Rotation paths and how fast each direction turns (deg/step):
Each turn is a multiple of 5 degrees from 10 to 175, or 0.
Each row of a path follows its step; steps can be skipped.
path 1
step 0: [ 27 -54 -18  16 -68 -29  -7  -2 -23 -19   9  -8  34  -2 -12 -13  45   0
   7 -12  -4  12 -41  18  24   9  33   4  37  24 -45 -17  63  33 -34 -31
  -3 -30   1  19  36 -29  44 -34  19 -51  -7  34  31  54  15 -10  12 -38
  17   3 -15  12]
step 1: [-42  -4   7   6   1  39  47 -56 -38  28 -14  14 -23 -37  47 -19   9  13
  45   1  16  21  24  35 -14 -23  14  37 -18  22 -14  27 -28 -10  -1 -15
  39  22 -60 -12  11 -27   1 -46  10 -49 -16 -19  31  23  -8  -5 -32 -50
   0  25 -43 -17]
step 2: [-24  23  10  21  39  10  42 -19  24  27  -8  -3  10 -21  10  28  -4  17
  47  10 -34   2  22 -30  -3 -18  49  51  39  -7  58 -17  39  12   7 -15
  18 -30 -10 -69 -68  16 -15   6  10 -35  -3  19 -27  -1  -5  -7  18  27
  46 -27  -3  33]
step 3: [-12 -34 -29   5 -30   0  -6  48   9   6   7 -48  22  25 -36 -13 -17  -7
  22  -8  32  38 -30  31  29  19 -36  45  41 -60 -41  13  36  27 -11 -25
 -46   4  14 -36 -36 -38  23 -36  13 -22   3 -12 -21 -10 -48  18  12   1
  15  -8 -12  59]
step 4: [-30 -29 -15 -12 -12  15 -30  -8  -9  10 -16  12  22 -47 -27 -41   6 -42
   6  23  -4  52 -15  29   2   2   5   6   8 -38 -15  -7 -18  -8 -67 -13
  41 -23 -54  -9  22  -9   0  18  18 -13  -6  21  15  57  11 -60 -21 -12
 -72  27 -46  24]
step 5: [-37  31   5 -10  -6 -34  22 -26 -27  17 -61 -23   0 -56  14 -20   5   4
  29  -1 -15 -20  21 -23 -31  18  49   0  31  25  42 -42  55   5 -30  30
  -7  11  29 -24   6 -18   0 -13  -7 -37 -52   9   3  36  -5   2 -35 -62
  13 -28 -44 -14]
step 6: [ 34 -12   4  48 -21 -42  23 -14  24  43  56 -26   6 -11  20  17 -46 -28
  51 -22   6   8 -13  18  -6 -27  19  60  58  -6  -9  29  -9 -11 -14 -23
   2 -10  -5  -7 -18  20   3 -47   7 -12  13 -19 -14 -19  16  16   2 -56
  64 -39 -36   9]
step 7: [  8  14  14 -23  50  15  13 -56  -1 -18  12 -18  30 -18 -35  -4  20  31
  58  26 -10  13 -26  26  19 -25   8   4   5 -57 -49  24   0  13   0 -68
   4  18 -29 -19 -11  10  29  10  34 -23   6  18   8  -1 -32 -12  54 -18
 -33  -5 -26  68]
step 8: [-76 -60 -26  15 -29  45  12  25  -7  37 -35 -19  14 -44  -7 -38  -1  30
  40  45 -53  22 -11   0 -18   2   2 -53 -13 -10  15 -13  37 -17 -27  25
  -8   4  12 -27 -13   2 -10 -39  12 -31 -34  -7  -2 -29 -16 -28   4  19
 -36 -15 -15  38]
step 9: [ 35 -50  47 -16  -1  -3 -31  28 -35  31  28  -5  22 -18  -6  11 -57 -35
  30  -2 -16 -17   4  -9 -20  33 -17  48  14 -21  34  -4  30  10 -52  30
 -20   1 -30 -18 -15 -23 -50  10 -20 -39 -37 -27   8  51  21   9 -34 -25
  28 -13 -38  23]
[  7  -1   5  -3 -15   5  -6  -1  -2  -6   1  -7 -18   9  -4  -7  -3  -1
  11   3  -6  11  -4  -8  -6  -1 -12   4  -1  -6   8   0  -2  -5  -7  12
   7  -1   4  -7  -9   3   4   9  -6   1  -3   9  -4   8 -15  10  -9  16
  -2  12   0   9]
65
[ -2   2  14   3  14   2  -4 -15  -4  -4 -15   4  -6   7   3   0  -6   2
   8  -9   4   3   0  10   0 -13   9  -8   3   3  -5   1 -12   3   6  -8
   2  -2   5  -1   5 -10  -6   2   2   2  -4  -1  -8   1  -1 -14 -14  13
 -20  -2  -4   5]
120
[ 16   0   6   9   6   2 -11   0   6  -2  -1   1   5   9  -8   8  -1  -3
  -3   7  -8  -2  -2 -16   7   4   6  11   0  17  -2 -14  -1   9   2   2
   1   5  -3  -5   5   7  -7   8   0 -12   1   9   2  10   7 -11  13   0
  -3   5 -11  11]
160
[  7  -9   1  -4   8 -14   2  -1   5  12   8 -10 -10   3   2  -3   1  -5
   2   4  14  -5   7  10 -10  -9  -3   3 -13  -4  -9  -3  -8  -2  -6  20
  -6   2 -12  -3  -1 -10   1  -9  -8  -9  14   3   3   1   8  -7   6   9
  -1   2  -1   2]
135
[  2  17  -6   7  -1   1 -20   2  -5   5 -14  -5  -2  -3  -9  -2   1  -8
  -4   3  -2   2  -3  -1   3 -14  12  11   4  -8 -13   0  -1   0 -11  10
  -8   1   4  13 -10   3  -1   2  -3   1   0   3  -2   2   8   8  -8 -10
  -6   0  12 -12]
60
[-17   7   1  -4  -7  12   2 -10   3  -3  -2   6   5  -7  -1  -9  -8  12
  -3  14   8  -5  -7  -1  -3   2   8  -1   3   9   5  -7 -15 -13  -8   5
  -5  10   2  -8  -4   0  -2   3 -16  -1   2   8  -3   4  -4 -10   7   3
   9 -12   8  -3]
115
path 2
step 1: [ -8   1  54 -39 -30 -30 -25 -13 -37 -15 -56   6 -22  -6  17 -51  55  15
 -24  11  30  -8 -21 -31  13 -57  -4  17  12 -44  -1   3  28  26   2 -22
  10   4  23 -44 -11  39   2 -11  26  13  12  15 -19 -18  -9   9   0  -6
 -20  34  25  36]
step 2: [-15  33   2 -36  26  39 -33  -4  30  -1 -11 -37 -31 -11  13  12 -10 -14
  -7 -21  -5   9  20 -17  -7  47  20 -24  39  16 -20   2 -53  25 -22 -31
  23  25 -44   9  10 -27   4  21  54  -3 -41   9  -8 -14 -49   2 -51  28
 -36  22  40 -14]
step 3: [  5 -15 -11  35  -5  -6 -38  57  -9 -41  13   1 -30  41 -29  24  16   2
  40  11  -6  -1 -26 -12  29  35   5  12 -10  -6   0 -12 -46   6  68  51
 -15 -23  46 -17  23 -27   3  27 -38 -44   8   9  30 -25 -31   4   0  17
   2   0  10  28]
step 4: [-25 -29  17  12  -5 -13  10   2 -31   8  43 -23  31  -9  38 -53  -1   0
  -2  -8 -28   2  -9  54  15 -35  25  16 -42   5  13 -35   4  -1  13 -18
  51  25   4 -33 -13 -43  55 -25   5  14 -17   7 -14   4 -34 -43   0 -12
 -11 -40 -31  48]
step 5: [  0  -4 -12 -40  30  55  -8 -22 -13  -8  -2 -29  31 -68  41 -30 -11  22
 -57 -10  -2  47  17 -16  30 -11   7  28 -19 -37 -12  -1  -1 -21   1   6
  14 -27  10  18 -20  25 -34  56  -7 -24  33 -13  -4 -57  -4  20  13  -9
   9  22   0 -23]
step 6: [ 25  43  59 -45 -11   6 -19 -15   1  -7 -50   2 -10  17 -16  25 -36  28
   2  -8  -4   6   2 -13 -12 -57  17  40  20  34   3   2 -15  42  52  40
   6  -2  22 -25   1  -8  -3  20   5  14 -10 -20  -7  29  34  16 -50  29
 -56  10  -1  -1]
step 7: [ 15  52 -27  -4   3 -26 -21  48 -17  35  35  -2  21  -6 -26  48 -10 -54
  18  -7 -37  39  12  -7  15  35   8 -11  22  36 -23  24 -19  18  14   7
  15  13 -16   9 -12  21  67  38   3  21 -37  20   3 -27 -28   0   0 -41
  -2 -29 -26  12]
step 8: [ 34  -3 -20  42 -36  19  14  21  10  12  49   1 -17  25  12  -8  49 -12
 -37  -6  -9   2   9 -11   9 -62 -42 -29 -53 -26 -21 -46  -4   2  38  15
 -10 -58  41  23   6  -8  18   6 -21  28  23 -19 -26  -2 -31   4  -2  12
  29 -14   6   8]
step 9: [-21 -14  24 -43 -24  18  29 -41 -24  24 -26 -28  41   8  -7 -34  10  -6
 -31 -42   9 -33   6  13  18 -16   4  34 -16  11  74 -20   9  12  -9 -38
 -16 -20 -25 -38 -24  38  55  12  27  16  12   8  16  12 -40  17  31  24
  -9  10  15 -20]
step 10: [  8  29 -52  -8  44  -4  18 -23  11  -3 -17  -2 -47 -21 -13  35  -6  30
  13 -20   5 -12  44  -2  34 -30  32  11  40   1 -15  22 -31  11  11 -45
 -24 -13  -8  -7 -22  26 -33  28  -1 -47  -6 -48 -18 -36 -31  19 -40 -15
 -10  35 -11   3]
[ -6  -7  19  -2   0   8   3   6   0   5  -5  14  -3  21  -8   0  -1   7
 -12  -4   0   1  -2   7  -8  12 -13   7 -11   3  -6  -4   4   1  -2   7
  -5 -12  -3   8  -5  -3  -9  11   0 -13   5  -2   1   0  -5   6 -10   5
   5  -9   0  -2]
130
[  5  -9   6   1  -3   6   1  -7  -9   6   4  11   3  -4 -14 -18   4  -5
   9   5  -3 -18 -11   0   8   0  -3   0   0  18  -2  -1   1  15   6  -9
   9   6   3  -1  -4  -5  -1  -1   1   8   3   8   3 -12  12  11  -5   1
  -8  -1   0  -3]
140
[ -4   3  -2  -7  -1 -10  -3   8 -14 -12  -5   3  -2  -2   8  -1   7   3
  -1   4  -1   1   0   1  -3   8  -1  -2  -7   6   0   2   7  -1  -8   9
  -5   7   9  -5  -2  13  16  12  -9  -8   4   7   9 -10   0  17  16  -7
  -1   2  11 -13]
175
[  1   0   1   1   4   4   0   0   5 -10  17  -8   6   3  -5  -8 -12  -4
  -4   8   3  -8  -3  -6  -8 -15  -2  -3   0   0  -7   9  -5 -17  -4   9
  -6  -5  -7  17  -3  -6   5   4   0   2  -3   2   6  -5   0  13   4  17
  -6  10  12   5]
125
[  3   4   1  10  -1   6  -6  -4   9  -1  -1   5   0   9   2   2  17  -9
   3  -7  -2  -6  13   0 -21  12   1   4   0  -1   6   6  -8  -2   4  -8
  20  -7   9   0  -4  -2   8   1 -16   7  -3   6   0  -7  -6  -6   8  11
   4   5   4   0]
70
path 3
step 0: [ 27  -4  48 -23  15  25  -9  48  23   8 -38   2  13  -8 -35   4 -16 -17
  12  35   8  -2  -7 -20   3 -25  -4  64  26  26 -11  31  16  61  20  -5
  19  26 -17 -39  -6  39  51   0 -14 -22  29  11 -13  17  28  15 -39  14
  10  46  -6  17]
step 1: [-15   6  12   0  24   5 -35  25  30  -2 -39   2  28 -12 -58  28 -61 -51
  -8  12  59  -9   2 -34 -47  13  28  17  22  28 -18   1 -28  15  12   5
 -13   7   0  36  12 -12 -54  35  21  -5  17 -29  -7   1  -3  -4 -51 -17
  21  13 -31   2]
step 2: [-39  30 -15 -24  33  69  19  15   6   4 -45   2  28 -14  20  23 -18  11
 -28   5  -9  10  30  -2 -20  -8 -14 -30 -19  -4 -14   6  -7   7 -17  38
 -22 -22 -18  65   6 -46 -38  34  14  11  18 -34  -8 -17  45 -50  15   6
 -26  46  -6  12]
step 3: [  2  48 -23   1  14  91  53  52 -30  25  -4   0 -13  26   9   4   3  25
   9 -17 -18 -17 -15 -15  20 -12   7 -23  18 -34  -9  20  35  67  29 -11
  16  26  -7  19   6 -11  27 -12  -1 -36 -14  -3 -33   6   8   0 -16  29
 -23  40  -6   7]
step 4: [ 38  12 -16  36   4  12   7  21 -45  -8 -25   1   2  18 -46  15  18 -28
 -25  20   1 -12 -47 -29 -65  40  49   4   5  -3   1   7 -32  55   3 -54
  46  -2 -10  22  17   1  41 -28  -6  -5   4 -36  -2  12  -8  25 -13  18
  28  18 -23  13]
step 5: [  6 -20  25  -5  23   9 -16 -24  41   3 -39   9  42 -47 -30   7  10  12
 -28  16 -37 -30   4  -8 -33  27   2  30   5  26 -10 -17 -26  21  16 -26
   1  -6 -30  21  32 -13  20  16   7  28  30 -22  52  -9  62   6 -10  19
   6  35   1  73]
step 6: [-15  20  27 -36  40   6  13   5  47  20   9  18  21 -23   3   9 -49  47
  -7 -18  17 -20  16 -53  21  36  14 -25  40  16 -14  -7   5  23  28  -8
 -39  48 -32  24   4 -19 -17  27  -4  -6 -46  29  16  41  26  -2 -28  -3
  -9  56  -5  12]
step 7: [ 12  64   5 -30  -1 -18  25  42 -33 -10 -37 -27  -8  13  13  30 -19 -38
 -31   6  13   2 -26 -45 -10  53 -12 -24  -7  -9  15  29 -28  20 -24  -6
  -9  32 -35  28   0 -19 -15  24  -8 -34 -31 -16 -21  35  29  -3  43  -4
 -19  39 -14 -45]
step 9: [  6 -17  10  22  44  27  40  -3 -16  45  58  26  57  30 -62   4  15   2
  14  -8  36 -12  -2 -31 -23  23  30  29   7  47 -24 -21  17 -10  14  -9
  16  -3 -13  41  -6 -20  21 -14   0  -2 -22   4 -20  -7  30  11 -20  11
  -1  41  14  44]
step 10: [ 18  32  31  18  34 -16 -26   5  -6 -29 -48   9  30  45   9  25 -24  23
  33  10  32 -19   2 -36 -25  23  -7  20 -25  26 -39 -50  -4  29 -29 -26
 -36  -8 -17  12  21 -12   1  -8 -18 -14 -10  -3  10 -15  19  18  53  10
 -12  73  14  34]
[ -3   5  -1  -2   8  -8   2 -12 -13   3   0  -5   9  11   1  -1  -5  -5
  -3   5  -7  12  -4  -7 -12   0  -2  -4   6   1  15  -4   2   6  -8   5
   2  -7   5  17  13  11  -9  -3  -7   6   1  10  -3   5   4   0   2  -8
  21   0   7  -5]
135
[ -2   3   5   2 -18  -6   6  -4  -9 -14   2  -3  -2  -6   7  12   2  -2
  13   8  -7  -1  -3  -3   3  -1  -1   0   2  -1   7   8  -1  17 -20  -8
   0   7  -1  -5  -7   2   2  -7   0 -13   6  -2 -10   5   4  -1 -19   9
  -3  -1   6  -6]
95
[  5  -7   1  -2   4 -16  -7  13 -10   3  10  -6   5   7  12  -6   3   2
   1   7  -5   4   4   6 -11   7   2  10  -8  -9 -11   6 -19   2  -1   4
  -1   0  -5   9  -3  -6 -12  -7   5  -9   5   1   7   5 -13 -11   0   5
  -1   8  -5   5]
130
[  0   2  -9   2   4   0  11   0  -7  -4   9  -6  -9   5   3   4   6   3
   2  -8  -5   5   4  -8 -12   1  -3  -3  -6  -5  10   9  -5   1   4  15
  14   0   2 -23   6   4  13  19  -5  -9   1  -1   0   4  -1  -2   2  -3
   2   4 -17   5]
85
